50 stands for zero in the data rows.
Here are some points, one per row:
tensor([71, 70, 32, 50, 52, 61, 30, 38, 64, 54, 50, 41, 63, 23, 68, 44, 52, 35, 21, 18, 12, 47, 42, 55, 46, 62, 51, 54,
        49, 37, 49, 35])
tensor([32, 56, 41, 32, 41, 67, 68, 42, 57, 53, 80, 42, 43, 27, 44, 51, 42, 62, 36, 39, 43, 31, 51, 72, 59, 44, 50, 42,
        50, 33, 41, 63])
tensor([38, 50, 45, 53, 64, 28, 56, 78, 46, 51, 41, 45, 63, 73, 64, 65, 32, 67, 67, 38, 60, 79, 61, 79, 49, 63, 53, 22,
        37, 38, 62, 40])
tensor([22, 40, 30, 48, 73, 55, 45, 59, 46, 54, 75, 61, 72, 24, 39, 42, 59, 71, 44, 62, 48, 54, 78, 56, 42, 45, 56, 56,
        43, 65, 42, 45])
tensor([42, 42, 49, 48, 60, 62, 48, 41, 46, 45, 34, 54, 50, 46, 24, 78, 36, 29, 36, 51, 39, 51, 62, 51, 29, 52, 32, 57,
        70, 60, 52, 63])
tensor([38, 58, 34, 23, 64, 26, 58, 72, 44, 66, 69, 52, 46, 36, 60, 60, 61, 19, 67, 51, 64, 58, 34, 52, 61, 31, 44, 48,
        32, 72, 44, 51])
tensor([42, 51, 66, 55, 25, 63, 49, 47, 37, 46, 34, 35, 38, 41, 32, 64, 30, 49, 60, 35, 50, 79, 43, 39, 53, 46, 48, 48,
        17, 37, 45, 51])
tensor([46, 49, 60, 50, 57, 20, 37, 66, 81, 39, 51, 40, 45, 61, 30, 54, 56, 30, 61, 32, 61, 50, 33, 44, 49, 58, 40, 54,
        70, 42, 45, 41])
tensor([58, 63, 36, 49, 34, 64, 47, 69, 37, 59, 63, 22, 64, 62, 46, 54, 28, 36, 68, 57, 34, 32, 58, 45, 29, 31, 59, 55,
        51, 59, 48, 52])
tensor([47, 47, 40, 26, 51, 60, 78, 66, 43, 38, 33, 62, 65, 63, 68, 62, 54, 51, 23, 55, 78, 30, 47, 18, 52, 41, 55, 47,
        38, 53, 32, 63])
tensor([55, 44, 54, 63, 57, 29, 70, 56, 51, 41, 47, 38, 50, 41, 43, 42, 47, 60, 59, 27, 41, 20, 54, 46, 81, 61, 32, 61,
        56, 46, 52, 40])
tensor([61, 25, 25, 56, 55, 82, 20, 56, 70, 44, 48, 59, 52, 35, 40, 43, 39, 59, 78, 44, 60, 43, 39, 46, 31, 12, 56, 37,
        62, 26, 60, 47])
tensor([50, 26, 59, 57, 52, 50, 43, 45, 48, 31, 45, 62, 61, 51, 45, 30, 56, 55, 55, 56, 64, 64, 50, 29, 46, 46, 53, 79,
        51, 73, 24, 33])
tensor([66, 45, 42, 56, 13, 35, 46, 50, 70, 57, 55, 58, 48, 52, 51, 61, 60, 56, 53, 53, 54, 64, 48, 61, 75, 36, 28, 63,
        18, 51, 46, 63])
tensor([54, 54, 47, 47, 39, 40, 66, 64, 27, 50, 62, 52, 33, 47, 35, 52, 63, 56, 35, 55, 67, 58, 52, 50, 44, 53, 25, 67,
        56, 48, 67, 47])
tensor([52, 57, 45, 26, 59, 44, 45, 59, 57, 58, 41, 59, 43, 58, 52, 27, 35, 79, 39, 49, 46, 54, 34, 56, 20, 51, 65, 69,
        45, 32, 31, 76])
tensor([48, 55, 41, 31, 40, 53, 42, 33, 54, 33, 48, 67, 43, 47, 47, 40, 48, 51, 56, 65, 49, 68, 54, 45, 39, 79, 52, 54,
        26, 53, 31, 36])
tensor([66, 12, 61, 37, 41, 52, 72, 48, 41, 78, 40, 52, 65, 38, 63, 29, 41, 34, 38, 34, 59, 58, 51, 52, 62, 75, 51, 68,
        54, 32, 66, 57])
tensor([45, 62, 55, 57, 38, 43, 52, 52, 55, 57, 45, 53, 79, 34, 52, 52, 32, 27, 45, 66, 74, 51, 51, 50, 37, 60, 68, 45,
        49, 38, 56, 22])
tensor([49, 70, 77, 52, 63, 52, 32, 72, 30, 42, 71, 55, 42, 54, 47, 27, 43, 31, 41, 48, 26, 68, 34, 37, 46, 52, 49, 43,
        49, 53, 46, 54])
tensor([46, 67, 50, 63, 51, 32, 35, 48, 27, 53, 59, 54, 43, 22, 68, 46, 34, 59, 46, 62, 49, 72, 39, 80, 37, 30, 64, 50,
        83, 52, 61, 76])
tensor([46, 71, 53, 68, 47, 48, 61, 32, 56, 53, 38, 58, 53, 68, 60, 53, 41, 42, 54, 41, 62, 68, 36, 54, 66, 50, 58, 73,
        91, 57, 24, 63])
tensor([31, 61, 48, 49, 53, 28, 19, 47, 49, 57, 8, 43, 32, 47, 69, 27, 41, 43, 48, 77, 37, 62, 52, 51, 55, 51, 37, 31,
        52, 63, 40, 42])
tensor([49, 45, 54, 51, 38, 51, 49, 50, 52, 46, 55, 34, 67, 85, 50, 27, 37, 60, 49, 45, 58, 49, 53, 51, 17, 46, 50, 62,
        45, 43, 53, 51])
tensor([44, 39, 81, 43, 61, 43, 31, 49, 59, 35, 58, 60, 30, 42, 49, 49, 59, 63, 44, 79, 31, 38, 41, 52, 62, 41, 68, 56,
        32, 39, 55, 46])
tensor([69, 30, 31, 34, 64, 40, 49, 34, 34, 37, 52, 7, 44, 34, 28, 60, 33, 62, 53, 76, 57, 57, 47, 35, 79, 59, 49, 46,
        57, 54, 48, 39])
tensor([47, 53, 43, 57, 50, 68, 41, 68, 31, 32, 65, 57, 32, 54, 75, 46, 28, 54, 71, 49, 65, 36, 37, 50, 58, 62, 26, 40,
        62, 37, 30, 38])
tensor([54, 69, 35, 21, 43, 37, 50, 33, 41, 60, 43, 52, 37, 67, 32, 46, 61, 62, 62, 39, 51, 21, 61, 54, 51, 51, 65, 42,
        60, 67, 56, 45])
tensor([38, 41, 64, 70, 66, 49, 73, 45, 69, 60, 37, 60, 48, 27, 48, 37, 54, 55, 51, 66, 40, 38, 26, 44, 40, 36, 54, 42,
        52, 55, 62, 66])
tensor([69, 49, 41, 57, 53, 49, 57, 56, 47, 50, 34, 66, 50, 39, 56, 61, 48, 57, 59, 61, 31, 39, 68, 44, 12, 57, 10, 35,
        36, 64, 56, 50])
tensor([29, 48, 60, 64, 65, 56, 32, 60, 33, 53, 49, 53, 68, 54, 51, 41, 82, 56, 35, 47, 61, 66, 71, 60, 53, 44, 51, 34,
        69, 38, 35, 68])
tensor([64, 24, 42, 66, 67, 62, 53, 30, 62, 46, 56, 53, 45, 72, 64, 39, 54, 46, 33, 55, 44, 50, 42, 84, 44, 57, 24, 40,
        43, 61, 32, 85])
tensor([50, 58, 40, 60, 42, 21, 52, 44, 67, 46, 55, 64, 82, 59, 79, 66, 37, 75, 58, 39, 49, 35, 71, 33, 73, 52, 58, 62,
        54, 58, 53, 38])
tensor([74, 52, 18, 53, 19, 44, 54, 31, 30, 46, 67, 78, 52, 53, 14, 46, 51, 33, 69, 54, 53, 53, 63, 61, 58, 25, 50, 43,
        38, 42, 44, 44])
tensor([51, 48, 28, 56, 63, 71, 64, 68, 62, 41, 40, 68, 46, 60, 43, 37, 56, 23, 50, 57, 55, 35, 78, 52, 66, 62, 57, 37,
        59, 51, 82, 59])
tensor([31, 46, 70, 35, 31, 44, 51, 54, 64, 59, 58, 62, 54, 53, 34, 48, 39, 42, 79, 62, 37, 45, 55, 45, 36, 87, 56, 38,
        67, 37, 44, 74])
tensor([53, 47, 45, 32, 50, 83, 44, 62, 51, 84, 57, 41, 38, 76, 61, 83, 54, 52, 51, 51, 58, 70, 53, 50, 75, 68, 58, 45,
        43, 68, 50, 50])
tensor([28, 69, 34, 78, 64, 49, 55, 52, 46, 82, 47, 61, 59, 66, 30, 37, 68, 66, 42, 46, 33, 52, 39, 27, 49, 44, 33, 66,
        30, 18, 74, 59])
tensor([56, 60, 66, 36, 56, 44, 41, 35, 46, 41, 36, 78, 36, 37, 63, 69, 54, 38, 54, 35, 15, 54, 72, 53, 55, 42, 81, 59,
        49, 38, 39, 47])
tensor([33, 50, 75, 36, 51, 54, 68, 43, 67, 56, 34, 54, 43, 65, 47, 50, 58, 39, 47, 59, 48, 42, 43, 76, 55, 26, 35, 44,
        48, 20, 53, 29])
tensor([72, 58, 74, 39, 56, 67, 26, 65, 50, 70, 37, 50, 81, 41, 40, 62, 58, 44, 69, 50, 46, 41, 37, 38, 63, 55, 27, 68,
        62, 73, 58, 44])
tensor([27, 54, 51, 42, 71, 38, 55, 12, 47, 35, 84, 34, 63, 67, 58, 48, 47, 39, 64, 60, 46, 52, 54, 28, 58, 53, 48, 62,
        53, 42, 66, 49])
tensor([27, 29, 68, 40, 44, 51, 51, 30, 37, 81, 43, 31, 43, 36, 73, 63, 64, 53, 53, 57, 57, 46, 69, 47, 42, 39, 49, 63,
        56, 44, 48, 28])
tensor([68, 47, 56, 60, 57, 38, 43, 64, 33, 54, 47, 51, 40, 58, 21, 40, 21, 45, 39, 59, 14, 62, 74, 42, 53, 28, 62, 54,
        70, 40, 42, 65])
tensor([36, 38, 41, 85, 26, 54, 33, 50, 24, 39, 42, 34, 56, 59, 39, 71, 58, 32, 55, 52, 37, 33, 41, 78, 59, 67, 74, 65,
        29, 69, 44, 39])
tensor([63, 92, 45, 41, 55, 67, 54, 32, 42, 34, 44, 37, 55, 54, 59, 52, 71, 49, 36, 45, 83, 44, 33, 48, 48, 46, 54, 51,
        45, 45, 69, 55])
tensor([76, 51, 57, 39, 35, 61, 67, 31, 51, 37, 77, 58, 49, 54, 53, 61, 60, 46, 39, 68, 53, 56, 44, 68, 34, 69, 39, 51,
        56, 45, 68, 31])
tensor([65, 53, 70, 76, 70, 41, 78, 35, 63, 68, 57, 25, 53, 49, 68, 65, 42, 26, 59, 54, 59, 35, 46, 42, 28, 47, 57, 42,
        30, 55, 40, 61])
tensor([55, 58, 57, 81, 47, 46, 29, 49, 71, 44, 55, 35, 11, 47, 61, 45, 64, 41, 31, 49, 91, 27, 95, 24, 47, 55, 50, 57,
        37, 38, 64, 61])
tensor([73, 33, 53, 53, 55, 28, 36, 39, 40, 50, 50, 52, 72, 56, 43, 53, 66, 70, 41, 50, 57, 43, 43, 59, 41, 52, 64, 35,
        56, 62, 56, 37])
tensor([59, 59, 64, 52, 45, 64, 67, 38, 43, 33, 40, 32, 38, 46, 35, 57, 21, 68, 49, 62, 43, 51, 46, 59, 66, 30, 61, 45,
        56, 67, 51, 22])
tensor([49, 37, 49, 44, 50, 62, 36, 28, 26, 24, 50, 32, 65, 42, 44, 45, 43, 60, 72, 18, 68, 44, 58, 49, 61, 56, 33, 32,
        30, 57, 58, 76])
There is one direction along which these points spread out most. For each point below, how far along it does it lie, from 0 to 99? 50 is the average, and the first point above lies past it. One standard deviation of the points above along it is 16.
tensor([40, 44, 67, 56, 33, 53, 46, 61, 53, 43, 52, 67, 48, 38, 41, 40, 49, 62, 48, 60, 46, 35, 25, 51, 77, 68, 69, 41,
        47, 66, 74, 75]) 54
tensor([53, 56, 38, 60, 61, 56, 47, 38, 54, 82, 43, 48, 23, 41, 43, 47, 63, 69, 62, 43, 49, 62, 31, 51, 37, 75, 66, 67,
        58, 64, 54, 42]) 56
tensor([63, 43, 45, 56, 54, 61, 63, 48, 31, 73, 67, 52, 44, 54, 58, 14, 48, 37, 66, 55, 64, 47, 52, 67, 56, 50, 59, 48,
        53, 73, 47, 6]) 38
tensor([33, 46, 50, 40, 89, 51, 34, 56, 57, 40, 35, 71, 44, 56, 44, 56, 14, 47, 45, 33, 50, 43, 39, 72, 38, 29, 44, 79,
        39, 64, 79, 40]) 64
tensor([33, 32, 27, 72, 39, 56, 54, 63, 84, 46, 71, 55, 31, 40, 56, 62, 39, 51, 26, 50, 52, 62, 44, 35, 45, 50, 55, 53,
        56, 51, 41, 55]) 56
tensor([51, 41, 44, 55, 52, 34, 39, 39, 73, 58, 49, 52, 64, 55, 22, 53, 55, 50, 18, 45, 51, 48, 46, 44, 44, 41, 45, 8,
        55, 47, 19, 36]) 57
tensor([39, 39, 34, 36, 21, 46, 34, 54, 46, 48, 39, 49, 56, 46, 79, 33, 61, 35, 37, 56, 51, 23, 39, 40, 45, 38, 45, 51,
        69, 40, 58, 57]) 53
tensor([49, 47, 82, 47, 44, 35, 35, 58, 49, 68, 76, 58, 30, 46, 52, 55, 54, 62, 58, 10, 45, 46, 50, 53, 41, 32, 54, 34,
        61, 70, 52, 53]) 61
tensor([72, 39, 47, 59, 59, 63, 61, 53, 51, 32, 36, 58, 52, 57, 51, 57, 63, 51, 84, 38, 44, 71, 52, 31, 50, 52, 78, 36,
        43, 45, 54, 39]) 42
tensor([38, 65, 59, 51, 31, 66, 44, 34, 63, 72, 55, 61, 57, 63, 68, 47, 36, 66, 42, 66, 44, 59, 55, 44, 63, 35, 25, 49,
        63, 65, 54, 54]) 55
tensor([33, 48, 40, 39, 36, 57, 78, 60, 83, 16, 40, 13, 48, 45, 53, 23, 81, 51, 56, 42, 27, 77, 59, 65, 40, 32, 48, 50,
        59, 69, 56, 55]) 56
tensor([64, 69, 46, 58, 55, 55, 42, 64, 60, 48, 33, 40, 62, 26, 49, 47, 58, 58, 77, 78, 64, 36, 63, 81, 62, 51, 55, 73,
        52, 24, 17, 54]) 53
tensor([45, 74, 48, 63, 36, 56, 68, 49, 42, 31, 45, 67, 46, 51, 54, 67, 66, 65, 66, 54, 41, 48, 41, 44, 34, 49, 41, 41,
        60, 58, 40, 37]) 48
tensor([48, 19, 34, 55, 57, 45, 50, 51, 28, 52, 42, 36, 43, 72, 65, 81, 78, 56, 43, 58, 37, 44, 30, 37, 51, 53, 49, 64,
        64, 30, 52, 52]) 44
